Each row is where one point has got to under a steady rotation. How many ticks took it there?
The counts run from 0 to 1113.
[ 11 -22   1  43  23  13  22  12  47   3   1  11 -19  49  11   7  44  27
   3 -23 -18  11  -5  -7   0   8  21  16   9 -30  -5  13 -38] : 662
[ 14  -9  18  15  20  35  33  15 -24  23  -2   7  19 -20  -3 -18  24   7
 -40   6   9 -18   8   8  29 -55  20  18 -29  -1  11   3   9] : 161
[ 33 -26  -4 -16 -11  18  25  17  12  -9   2 -30   7  16 -15  23 -26  -4
  -8  43  24   1 -12 -32 -17  12 -17   7  39  36   5  14 -23] : 847
[-31  13  13   8  14 -11   8  -6  15  15 -19   7   0  13  22   4 -15  35
   2  44  -1  -2  -9 -31 -41  -1 -13  21  22  17  25  43 -15] : 193
[ -7 -18 -25  19   0  26 -32   7   8 -31 -26  24   7   7  38 -13 -27 -31
  43 -26  17   9  25 -16   8 -19 -14  -6  -8  -3  34  -8  -5] : 944
[ 19 -21 -32 -18  15 -14 -23   1  -2  17  14  36  32 -37 -17  -7 -17  -4
 -24   0  -2  -2  49  16  -2 -11  24  32  -7 -12 -15  11  17] : 978
[  2 -16   3  20 -12 -15  30 -13  17  28  13  19   7   4 -19   5 -17  13
  23 -23 -25   7  44   8  25 -10  15  39  12   9  -4 -26  32] : 170
[  3   9  -4  -2  41  15 -28  -1  24  -5 -32 -34 -25 -11 -17  15  25  -4
 -14   7   2  34  -3  -2  45  -2  -4  -1  10   7  20  27  -8] : 1008
[-18  19 -53  -4 -11   5 -37   8  -4 -38 -46  -3  -1   8   2  27 -12 -12
  13 -23   8 -29 -30  12 -22  17 -18 -14 -18  16   2  24   1] : 565
[  5   5  -4   7  -5  28  27 -11  59  27   1  -2 -35  18   2   9 -31  22
  15   5  -5  -4  10 -26  -5 -18  11  26  16  40  26  -2  -8] : 463
[-10   7  11  31  25  20  11  14  32  21   8 -41  14  13 -19  47  19   5
 -10 -10   1  23 -18 -29 -20   3   2 -11   9  33  15  23 -42] : 283
[-30   8  11  -2  -2 -20 -10  -6  28   8  23  13   5  38  15 -31 -14   0
  32   6  10  19  25 -17  27  -6  38   8 -24  38 -22  30  -8] : 643
[ 17  -9  -9  30 -28  -7   1   5  12 -27  -7 -25 -12  27  -3 -19 -14   5
  37  31  25  -5 -31 -11 -35   2 -11 -21   1  28   2  16  24] : 229
[ 29  -1  25  -1  15  53  -1  -5  -9  21  -4 -14  21   5  23 -18  22 -20
  -6 -18 -11 -16  12  22  32 -30   4  39  -1 -36  -5 -11  23] : 689
[ 25  29  16   1  24  37  -4  25   6   9  14  -6  -9  43  28 -18 -12   9
  19  21  13  -8  37 -37  13 -24   5  33  16   9   2  23 -15] : 1026
[-17 -22 -18 -13  42  -3 -27  20  12  30 -18  25 -11  25  45  31 -11 -32
  16  -3 -22 -14 -12   6 -11  31  21  10   7  15   7 -32  -1] : 364
[ -1  33  19  26  -8 -36  24  21  -7   9  -6  10  24  19   2  -1 -14 -17
 -16   0  -2  -4  10 -23  -5  27 -53 -15 -18  11  25   6  29] : 966
[ 13 -23  19   3   7  27   4  -1  -2   6 -17  13  -9   1 -11  -8  25   8
 -61  32 -22  23  17  34  23  -4  20 -10   3  22 -23 -19  40] : 252
[ 41  14 -29 -24  -1   1  12  -9   4  32 -18  -3  25  18  28   4  12 -22
   7  18 -32  28  -1  27 -15  14 -12   6  19  19  18 -16  48] : 782
[-34 -12  21  -2   9  30  -1  -5 -13   2 -20  12  32 -30   9  18   0  13
 -40   8 -23   9  -3   6  -3 -37  46  29   7  -7  -5   0 -16] : 724
[ 13  31 -31  22  14 -19  14  15  17 -19 -31 -23 -18  28  21 -28  22  -1
  -5 -11   5  22 -40  22 -24  14  -1 -20 -13  21  12  31 -13] : 482
[-43  17  36  16   4  25 -16  -6  -7  20 -10 -19  26  14  20  52  -1  -6
   3  -2 -21   9   9 -25   5  -5 -17  24  28  10 -10   6   6] : 728
[ 12  14  -3  31  16  12   4  -4  42  15 -34  -9  -1 -35  20 -37  34  29
  -6   0 -14  13  -3  18 -24 -11  -1  16  33   8  35  -8   4] : 336
[ 10 -18  -5  22  -6  -5 -41  -4 -12  -2 -19   1  25  13  10  34 -16 -22
 -22 -14 -21 -16 -20 -30 -45  25 -19 -12  -4 -49  -3  25   2] : 238
[-27   7   7  49  26   7   8   2  26  20  -3   0   0  43  -1  37  13  22
  -5 -13 -14   9  -8 -26 -16   6   7 -20 -10  10  22  25 -29] : 282
[ 11 -28   1  43  -2 -14 -34  -3   5  15 -17  12  -1  22  16  55 -22   8
  -5 -23 -34   9 -11 -13 -14  -9  27  -3   3 -35  17  -6  28] : 618
[ -4   7 -22   3  21  36 -55  -5   9  32  -5 -13   0   3 -12  22  16  -4
  24 -31 -28 -12   8   3  -5   4  25  18  -3  -2 -33  -3  36] : 981
[-16  13  -2  -6 -21  26 -24 -14  32 -22 -35 -29  21   1  -1  11 -39  11
 -11  -3 -29  18  11  18   1 -20  17  12  32  43  15  -7   6] : 908
[ -2  14  20  19   2  28 -16 -15  -2  27 -11 -56  47  -5 -17  30  33  -2
 -10   4 -19  28 -10  -8  17   5 -37  -8  13   5  12 -11  37] : 964
[  1  27  18  35  30  12  27   9   3  16 -17 -54 -19  -2  29   2  32 -19
 -10 -21   3   5 -33 -11  17   2 -26  15  13 -20   0  25 -34] : 392
[  1  10  31 -30  -2 -14  -6  -9  14 -17 -19  -2  47  -4 -29 -15   0 -13
  14  -4  -8  -1 -10   0  11  29 -24  35 -15 -52  18  22  28] : 241
[-24  -9  -7   5  -9  10   6  19   4  -5   3  25  51 -14   3 -30  23 -10
  44  16  20 -13 -29   7  -7  18  -8  -8 -41   5   2  -5  25] : 604
[ 15  -2   6  13  -7  41 -12  16  -7 -41 -12  -1  57 -24 -18  -2  38  -1
 -35 -22  -3  28  13  17  20  -3  25 -16 -18  14   4 -23   4] : 1051
[-11  -3  -1  19 -25  27  55   4   5 -12   6  11   5   4  -5 -15  41   2
  18  -3  31 -26 -24  18   0 -23  -5  10 -25  19 -18   7 -18] : 841
[ 36  -9  15  27  13   7  11  16  12   3  -5 -34 -20 -16  12  -4   3   5
 -34   0  -4  -9 -36 -18 -39  16  11  29  40 -26  -3   3 -20] : 955
[ 32   5 -22 -30   3 -27  23   0  -2  16 -12  -7 -51  -5   1  42 -14 -18
  10  36  14  14   3  -3  10  -8 -21  15  23  16  -2  30   7] : 738
[  0  -6  21  46  31  20 -21   7  14  28  29   3   1  19  -7 -17  10  31
  13 -11   1  -7  38 -11   8 -14  12   0   4   6 -32  -4  38] : 789
[-16   1   1 -15   3  24  12   1 -13 -15 -17 -19  10   8  -6  10  15 -43
 -33 -26 -14 -16  -5  27  51  -6  17   9 -28 -10 -35   6  -9] : 924
[ 49 -10 -28 -31  17 -17   1   7   4  13  14  -5 -11 -26 -17  -6 -10   1
 -12  47  19  -7  21   1  -5  27 -24  18  25   0 -30  30  28] : 594
[-37 -16  -9  10   5 -18  -5 -18  20  12 -22 -27  29  12  -1  37 -51  -1
  20 -22 -16  10   8 -20 -16  -4   5  10  28  14  29  -6 -18] : 1000
[ 32  -6 -15  -2 -28  36 -40   0  16  -5 -17  16  -1 -31 -15  25   8  -4
  19 -18 -10  -4  17   4  18 -29  36   0 -17  -5  -1  -6  25] : 798
[-26   1  -3  11 -10   8  24   1   7  -1  31  36  37  28  15 -39  15  -5
  -1  28  17   5  21 -27   7   1  17   3 -23  26 -27  39 -17] : 1023
[  7  -6  53  31  -1 -26  26  21 -10 -34  14  20  16  31 -12 -18 -18  13
 -20   7  23  -3 -10 -34  -4  19 -14   4 -11 -26   3  37 -14] : 50
[-42 -22  -2 -22  -5 -11  33   3  12  22 -22  28  17 -15  14  26 -20 -12
   6  11 -24 -25 -16  -3 -29  22   3  43  13 -12  19 -23  -7] : 276
[ 44  13 -18  25  13  14 -25  13  24 -16 -11 -47 -13 -17  -7 -29  30   3
 -32 -34   8   4 -15   4 -12   5   3 -26   1  10  -4  25  -3] : 863
[-24 -36   0  -6 -23  11  -2 -17  17 -36 -20  23   8  50 -14  17 -40   9
  -7   7 -31  -8  -7  13  18  11  36   6  -5   9  12  -2  22] : 997
